50 stands for zero in the data rows.
What is the hidden score of each row? Scores go from 0 to 20, and 10 is about the middle. The score is a weighted sum of the row's numbers plus the product of two more (or one squared), each taken from its middle value.
[45 45 36 52 57 46 48 52 48 56 58 45 50 51 45 44 41 57 50 58 43 58 56 68] 5
[48 51 49 46 55 59 61 48 50 52 63 46 49 47 49 51 48 56 49 43 51 46 54 47] 8
[52 63 46 66 43 67 45 33 49 49 45 50 47 42 61 37 44 41 51 51 54 57 53 53] 10
[48 49 48 47 58 41 64 50 50 51 54 47 45 52 50 42 54 54 54 56 52 60 49 50] 7
[45 47 39 45 64 48 60 50 48 61 53 45 35 48 40 57 53 50 50 61 55 48 50 51] 11
[54 60 54 65 53 66 54 44 51 52 53 49 44 38 50 39 41 41 56 47 53 55 45 44] 8
[48 43 45 44 55 44 40 41 56 45 52 56 56 48 53 47 58 51 52 57 52 51 49 56] 9
[42 56 58 49 51 49 47 44 41 40 44 46 52 48 55 43 45 33 51 53 45 62 49 51] 7
[44 52 35 49 55 49 51 50 65 56 57 48 51 47 51 46 53 55 51 53 57 46 53 46] 17
[39 53 83 35 8 71 31 52 51 38 29 60 79 54 67 55 54 55 31 46 65 43 48 38] 19
[50 55 52 58 38 68 39 38 55 47 50 50 42 46 52 40 38 44 45 60 46 55 40 51] 13
[43 53 45 53 53 44 50 49 42 55 56 41 51 45 54 46 54 54 53 52 53 55 57 49] 11
[42 53 55 50 50 50 44 50 49 46 60 44 56 47 45 43 62 52 50 58 45 52 46 46] 11
[48 50 51 48 55 41 50 45 50 47 54 48 45 57 51 55 57 52 52 49 48 55 51 54] 8
[59 55 47 49 65 45 46 54 38 45 56 47 57 47 38 28 64 52 58 45 42 67 47 54] 8
[45 37 43 50 55 55 60 57 45 75 56 40 34 55 44 48 50 57 52 49 52 56 56 59] 7
[65 46 32 46 60 56 49 56 62 57 57 48 48 51 41 58 51 58 53 49 47 53 54 47] 19
[61 51 44 42 60 49 50 44 53 56 54 53 50 49 46 40 47 47 58 54 57 60 51 53] 8
[48 48 50 47 57 52 54 48 71 45 56 42 43 53 51 66 48 41 43 58 54 51 43 61] 16
[72 30 84 19 45 13 49 90 20 14 44 68 75 76 62 71 42 59 45 12 26 9 32 35] 9
[57 41 46 43 57 47 56 66 53 62 53 44 42 59 46 63 52 65 65 37 41 36 41 53] 8
[54 33 36 37 60 43 46 58 56 51 50 46 54 49 54 67 50 53 55 60 56 36 46 63] 9
[34 50 64 43 46 52 29 44 47 42 41 54 70 55 52 49 48 52 41 44 58 63 44 48] 11
[39 81 53 62 19 67 38 33 37 43 59 49 68 34 57 22 25 39 24 57 51 74 65 47] 11
[47 35 33 52 61 42 55 59 51 72 53 38 38 56 47 58 60 58 53 50 54 52 61 55] 11
[38 44 63 47 49 64 53 46 62 61 45 47 41 53 37 58 52 36 53 57 51 44 37 53] 10
[47 44 59 49 51 49 48 51 41 56 42 50 48 53 38 43 39 42 55 52 48 49 44 53] 7
[59 49 50 52 51 55 49 47 53 48 49 47 54 51 40 47 45 51 50 63 48 53 48 54] 12
[52 55 34 50 47 50 44 53 52 58 60 51 48 53 36 51 40 51 48 49 49 60 50 47] 11
[43 47 45 50 50 53 54 49 55 54 59 46 49 52 51 54 42 50 53 60 50 47 55 57] 6
[38 65 66 51 38 28 56 37 53 31 52 40 60 57 48 44 45 59 39 39 42 51 51 49] 6
[56 70 73 47 23 52 51 47 44 32 32 54 47 47 66 36 44 37 60 52 52 35 61 67] 6
[47 51 38 54 61 52 56 47 57 51 44 52 46 43 51 53 45 56 58 56 45 48 51 47] 6
[50 48 63 42 41 38 40 71 34 33 26 57 46 58 77 76 64 66 63 32 55 33 45 47] 15
[48 54 53 52 42 56 54 44 53 53 45 47 41 50 58 51 50 46 49 49 52 58 49 50] 13
[41 59 58 48 48 46 49 41 44 43 61 48 50 48 43 49 38 49 52 49 52 60 44 58] 7
[41 53 58 42 51 41 34 32 45 43 56 45 62 44 47 43 53 55 49 55 50 59 53 68] 7
[47 47 52 49 50 46 54 48 55 49 52 51 53 50 50 51 59 58 48 59 49 52 49 48] 10
[53 43 39 54 52 47 49 45 58 55 40 50 49 51 56 53 51 67 56 44 54 48 56 56] 8
[55 46 52 58 38 61 63 48 59 50 41 49 48 50 49 51 48 45 59 57 52 43 44 49] 10
[52 59 51 56 54 45 50 44 40 43 56 49 53 44 52 46 47 48 49 50 47 66 48 51] 12
[50 49 42 44 48 57 46 51 54 63 46 48 33 60 42 61 54 42 51 54 51 43 38 48] 9
[52 53 48 52 51 41 47 46 53 45 54 46 56 47 46 46 55 52 52 53 53 52 55 64] 8
[52 48 43 52 67 53 58 54 47 47 58 49 48 53 42 53 65 45 49 56 52 54 49 49] 10
[55 44 47 44 62 54 61 56 35 63 55 54 45 50 48 50 71 52 61 45 46 49 52 47] 8
[53 36 59 44 59 34 56 57 57 53 50 46 48 53 51 65 47 58 61 38 46 36 41 51] 6
[57 42 36 52 65 53 47 55 62 55 51 47 44 54 51 50 43 56 47 59 49 53 56 58] 10
[49 53 45 49 53 53 55 51 39 62 39 51 51 48 53 52 55 54 55 57 52 54 58 51] 9
[45 59 57 47 39 54 56 42 42 51 42 51 44 46 51 51 43 38 51 55 56 56 47 49] 10
[55 39 44 45 53 51 41 54 51 60 53 48 40 58 50 55 49 54 51 46 50 59 46 52] 14
[50 44 36 46 53 45 48 59 42 70 54 54 46 53 32 49 60 56 61 39 51 49 53 56] 12
[44 41 49 50 54 48 57 56 66 51 41 52 55 61 47 47 43 52 43 54 50 46 47 43] 12
[54 52 54 64 40 53 38 45 49 39 48 57 55 51 46 45 30 47 44 44 37 38 39 57] 7
[55 51 39 57 62 38 52 46 44 51 51 46 52 50 39 49 48 64 54 48 47 64 51 58] 11
[59 47 46 48 59 44 54 55 45 60 52 50 41 48 36 49 59 57 53 48 45 57 52 54] 10
[44 49 49 46 61 40 61 51 55 49 51 47 45 48 47 44 49 58 52 46 54 53 59 55] 8
[43 37 46 50 48 55 64 54 59 52 42 51 44 54 41 48 49 60 51 51 54 44 45 49] 8
[51 45 46 43 53 47 57 49 53 54 48 54 59 51 39 46 51 51 50 59 55 45 42 51] 13
[52 41 48 51 45 54 52 50 53 43 53 54 40 55 42 49 45 48 50 50 48 46 49 48] 8
[61 50 47 52 31 73 56 63 40 70 58 58 41 47 70 47 54 45 51 69 68 50 77 52] 13
[48 52 50 45 36 54 31 45 55 46 56 48 57 53 59 48 56 43 53 54 52 54 39 46] 11
[44 48 59 50 49 59 55 43 46 53 44 47 45 46 47 54 53 38 54 47 43 39 44 57] 6
[64 55 42 73 65 43 47 40 64 39 55 38 33 53 37 59 44 57 53 39 32 37 52 40] 11
[41 53 41 54 54 52 48 52 52 60 50 41 48 55 39 66 53 49 49 45 49 51 47 52] 10
[53 48 39 50 64 43 57 48 44 45 49 54 45 49 44 44 50 54 54 41 47 58 59 47] 7
[43 45 52 50 42 47 49 48 50 53 45 44 51 60 55 50 52 50 61 54 48 51 48 57] 6
[44 45 50 46 44 47 46 44 64 52 52 46 45 50 53 54 51 50 50 62 52 41 50 58] 9
[49 42 40 49 50 57 54 47 65 55 48 48 49 54 47 65 44 49 54 64 56 39 51 53] 9
[68 37 52 55 67 24 30 70 44 48 65 56 67 67 39 59 25 30 25 53 36 59 44 24] 14
[53 47 43 50 58 51 53 51 61 55 54 48 40 52 47 60 56 47 48 59 53 41 49 48] 10
[47 42 41 56 57 44 55 53 43 64 55 47 33 49 41 42 53 49 54 39 39 55 50 41] 9
[50 52 43 49 64 55 50 47 47 46 59 50 33 42 49 52 43 42 48 58 47 50 49 51] 7
[48 47 50 52 47 42 62 53 59 57 57 52 53 52 47 44 53 57 51 55 51 51 55 47] 14
[49 53 45 72 47 41 38 53 29 48 36 60 44 51 51 43 32 44 40 35 42 56 48 40] 6
[46 52 48 57 49 50 56 48 33 51 48 48 49 48 39 39 50 46 45 50 42 68 52 46] 9
[47 47 41 50 59 46 51 46 51 49 55 61 46 50 46 42 46 56 49 50 49 54 56 57] 5
[57 55 42 48 47 55 52 47 49 51 51 49 41 51 51 40 54 56 56 43 44 59 59 52] 13
[47 46 49 61 52 44 53 41 51 47 47 50 43 49 50 53 46 55 58 51 50 48 52 49] 5
[52 50 36 51 55 53 50 54 54 59 62 49 45 48 47 48 59 53 58 50 49 48 48 50] 9
[49 45 26 56 59 51 56 48 44 63 60 39 44 44 43 53 54 61 50 44 46 55 68 51] 8
[52 49 50 50 48 54 43 45 54 44 53 51 52 60 41 48 43 51 51 50 48 55 39 50] 12
[53 51 46 41 56 46 53 49 51 46 55 49 47 48 43 41 59 55 57 49 46 58 53 58] 9
[50 47 34 52 60 46 59 50 56 54 59 50 49 44 40 43 74 58 49 55 48 53 55 59] 12
[42 51 50 53 47 54 51 45 46 55 51 41 35 51 49 56 53 46 52 53 53 62 49 58] 12
[51 54 62 51 55 48 42 48 34 52 46 45 48 47 48 48 56 44 53 47 48 61 44 52] 10
[46 50 57 49 60 40 45 46 36 49 57 43 55 52 39 42 50 55 46 47 43 62 47 52] 6
[61 51 54 41 48 63 55 61 44 49 61 42 31 43 52 45 58 38 62 65 54 61 61 56] 18
[54 49 52 48 59 51 47 41 58 48 46 52 56 50 52 44 60 56 52 54 49 49 44 68] 8
[42 47 53 45 55 41 54 48 50 43 52 43 63 44 46 41 53 42 54 55 51 46 50 52] 19
[66 37 54 37 61 51 50 72 25 38 45 57 46 36 62 55 61 31 62 78 52 47 64 65] 12
[39 53 43 52 50 55 47 44 60 45 44 57 44 48 55 60 40 58 42 53 54 49 48 56] 10
[42 51 50 51 48 47 50 44 60 44 61 50 51 45 59 54 40 51 52 52 53 41 52 51] 7
[50 46 54 44 46 46 47 47 43 53 44 53 46 52 40 44 61 51 56 46 47 62 51 53] 10
[54 47 47 46 49 50 50 40 55 49 48 46 51 51 40 44 55 44 53 54 50 57 52 63] 10
[46 47 39 47 54 56 55 47 61 60 51 49 49 50 56 59 51 37 43 51 53 42 51 57] 11
[24 95 77 74 24 43 9 22 32 13 28 70 70 45 52 13 16 32 3 36 38 86 50 51] 9
[50 63 49 49 53 30 47 39 38 33 60 47 59 33 57 43 48 49 52 50 55 57 56 58] 8
[45 61 50 61 35 70 43 34 58 61 54 51 51 42 53 36 40 36 50 57 46 56 43 52] 8
[61 96 55 99 25 73 20 16 55 47 68 48 68 36 39 0 7 46 13 40 28 83 68 26] 17
[48 48 42 44 57 60 48 43 66 54 54 50 60 56 55 61 49 46 36 69 54 41 41 63] 10
[35 51 47 49 55 44 55 47 43 49 52 50 49 48 47 51 49 57 47 52 47 53 46 59] 6
[51 44 58 43 62 51 52 56 57 45 52 49 51 50 48 43 60 38 42 54 49 55 46 56] 11
[51 51 51 48 55 43 51 52 46 52 57 54 52 47 47 60 52 51 48 56 50 53 50 62] 11
[52 46 54 45 48 52 41 50 64 50 37 52 52 53 60 56 44 51 55 45 46 44 40 63] 13
[52 47 53 45 48 48 33 49 45 37 53 44 62 48 47 42 55 48 51 52 50 55 51 54] 10
[47 59 34 45 62 43 54 52 49 55 51 40 45 50 49 59 59 44 52 53 56 55 53 56] 10
[46 54 39 44 48 55 62 41 66 48 55 46 41 40 61 60 65 45 58 67 58 33 55 59] 11
[55 54 50 61 61 59 44 41 39 57 60 51 43 47 38 41 48 50 49 35 38 70 46 51] 18
[61 59 73 31 19 77 60 67 49 37 61 53 52 26 88 29 50 40 38 50 60 51 81 45] 19
[54 55 51 53 63 51 43 31 45 50 63 50 56 49 47 25 48 45 54 52 43 66 54 54] 3
[42 47 46 48 52 45 56 50 64 60 66 48 53 50 40 59 51 48 49 48 51 44 54 51] 16
[54 62 49 66 48 54 40 24 53 61 62 44 48 41 41 39 36 50 45 57 45 66 58 49] 9
[48 51 62 45 59 51 39 40 53 34 55 48 51 46 48 42 59 48 52 59 60 56 45 56] 8
[45 46 51 41 53 60 52 44 60 44 46 41 48 50 54 47 62 45 58 57 55 49 55 54] 9
[38 53 48 46 49 52 52 43 49 37 48 48 52 46 54 52 50 39 56 47 51 48 55 50] 8
[53 49 53 48 55 40 59 48 45 54 54 44 54 57 52 52 60 49 53 41 51 58 50 56] 9
[25 62 44 54 45 54 45 40 52 56 59 45 56 52 37 49 50 51 25 44 51 77 47 48] 13
[60 46 51 50 55 57 43 54 57 64 47 51 42 60 40 58 42 48 54 42 45 44 40 58] 13
[53 56 53 55 52 37 44 48 46 49 50 45 57 46 45 44 47 50 53 56 55 58 47 55] 9
[40 46 55 40 57 51 51 51 50 50 49 47 44 56 43 46 57 47 56 53 51 45 49 51] 10
[48 34 55 38 57 41 52 67 44 39 42 53 53 47 48 48 69 59 61 54 60 52 43 64] 10
[47 61 67 51 19 64 40 33 49 45 51 50 75 34 55 30 54 64 32 38 49 59 61 41] 15
[55 42 42 51 54 52 53 59 55 68 51 52 44 52 39 51 56 41 48 49 48 48 51 55] 12
[48 58 51 46 62 46 64 51 51 45 51 49 44 42 46 38 54 48 48 58 51 49 59 55] 10
[48 45 33 52 57 46 56 48 59 57 65 44 51 44 52 52 52 48 52 61 52 47 53 55] 12
[66 46 57 65 53 25 32 75 38 43 40 67 46 62 48 63 49 50 55 31 34 25 37 39] 7
[54 34 68 27 44 47 68 79 34 39 42 56 67 48 66 61 57 60 58 19 50 34 48 45] 13
[56 42 40 53 58 44 46 55 42 45 51 61 53 52 58 61 55 46 47 59 54 53 49 56] 11
[51 42 36 52 52 49 60 59 58 54 54 46 43 50 51 59 46 58 54 59 56 45 57 49] 9
[56 39 44 53 51 37 50 56 51 63 57 47 46 51 45 42 61 61 52 42 56 56 51 53] 12
[54 46 36 49 64 46 52 50 50 53 57 47 48 44 50 48 52 53 49 56 50 55 51 58] 8
[38 45 42 50 49 59 53 52 62 53 46 40 37 57 52 67 50 39 50 55 51 41 39 39] 10
[61 71 38 70 58 53 45 33 46 55 63 42 36 46 35 31 48 46 39 52 41 69 57 50] 10
[44 40 43 51 54 54 52 53 64 56 53 47 43 54 43 63 43 51 54 52 52 45 44 50] 9
[55 66 47 70 41 47 35 67 40 61 64 65 67 54 56 42 18 41 18 42 38 59 69 24] 16
[43 44 53 49 51 54 48 38 51 45 39 50 40 47 61 56 37 38 57 55 56 49 52 48] 6
[60 68 46 77 54 56 47 46 59 63 78 42 32 54 45 49 59 45 64 50 35 45 56 36] 5
[55 69 64 61 37 55 43 29 75 35 46 38 36 42 51 49 48 44 58 72 54 37 51 55] 8
[59 46 47 50 69 41 54 49 26 51 53 47 45 44 39 39 49 58 52 43 45 70 59 59] 11
[60 45 48 56 54 44 62 53 32 52 55 50 50 46 47 45 52 47 61 40 48 62 53 48] 10
[54 55 56 47 46 50 49 43 55 47 55 46 58 40 52 52 48 39 44 65 46 49 47 49] 12
[58 49 60 39 42 65 56 65 54 42 63 51 43 40 64 47 60 26 49 79 62 48 62 60] 14
[47 54 47 42 45 52 55 42 61 57 48 47 51 52 49 47 58 52 43 64 56 42 47 56] 13
[55 49 63 74 56 57 21 64 62 49 38 70 68 59 53 57 38 55 32 19 40 27 32 0] 17
[48 44 57 45 44 63 51 52 51 50 57 53 52 55 46 41 59 52 56 68 55 43 49 54] 8
[38 57 43 52 57 34 55 43 57 48 57 50 52 40 56 55 45 46 41 57 54 55 60 64] 12
[48 46 43 46 50 51 54 53 49 56 43 49 37 52 47 63 56 40 52 55 47 44 46 46] 10
[52 42 42 51 51 58 56 56 42 60 56 51 35 60 43 49 45 46 52 52 51 54 38 55] 8
[56 58 65 53 38 46 40 74 32 34 19 70 46 63 69 60 59 56 60 24 41 20 31 29] 7
[52 46 52 46 53 44 48 49 39 52 45 55 47 57 44 52 50 50 54 48 39 49 46 51] 6
[45 52 57 55 51 50 50 46 58 44 40 43 49 51 59 59 54 46 52 63 55 40 46 51] 9
[53 42 49 49 47 51 55 56 53 55 40 52 41 56 40 62 45 52 54 48 53 45 43 53] 11
[47 65 65 61 50 63 44 32 36 36 54 46 48 45 44 28 39 36 50 60 43 65 47 41] 6
[54 43 35 49 59 45 59 58 62 79 53 48 44 49 43 54 48 59 47 56 51 50 58 50] 14
[58 56 39 60 58 47 39 54 54 58 60 50 41 49 48 60 39 41 43 58 41 52 50 50] 11
[49 44 47 49 48 59 51 53 58 49 50 47 50 55 50 50 55 53 48 58 48 49 53 47] 10
[56 53 55 50 44 61 40 39 51 40 42 49 55 43 49 39 45 44 63 54 44 45 48 53] 8
[57 58 49 51 50 59 62 51 27 43 57 49 41 45 49 47 59 48 53 44 47 52 49 48] 13
[51 47 55 45 51 48 59 47 41 50 48 50 54 47 51 51 70 45 56 50 53 55 50 47] 12
[75 47 39 73 68 41 33 74 39 63 73 57 55 49 50 39 35 44 23 47 33 67 73 21] 14
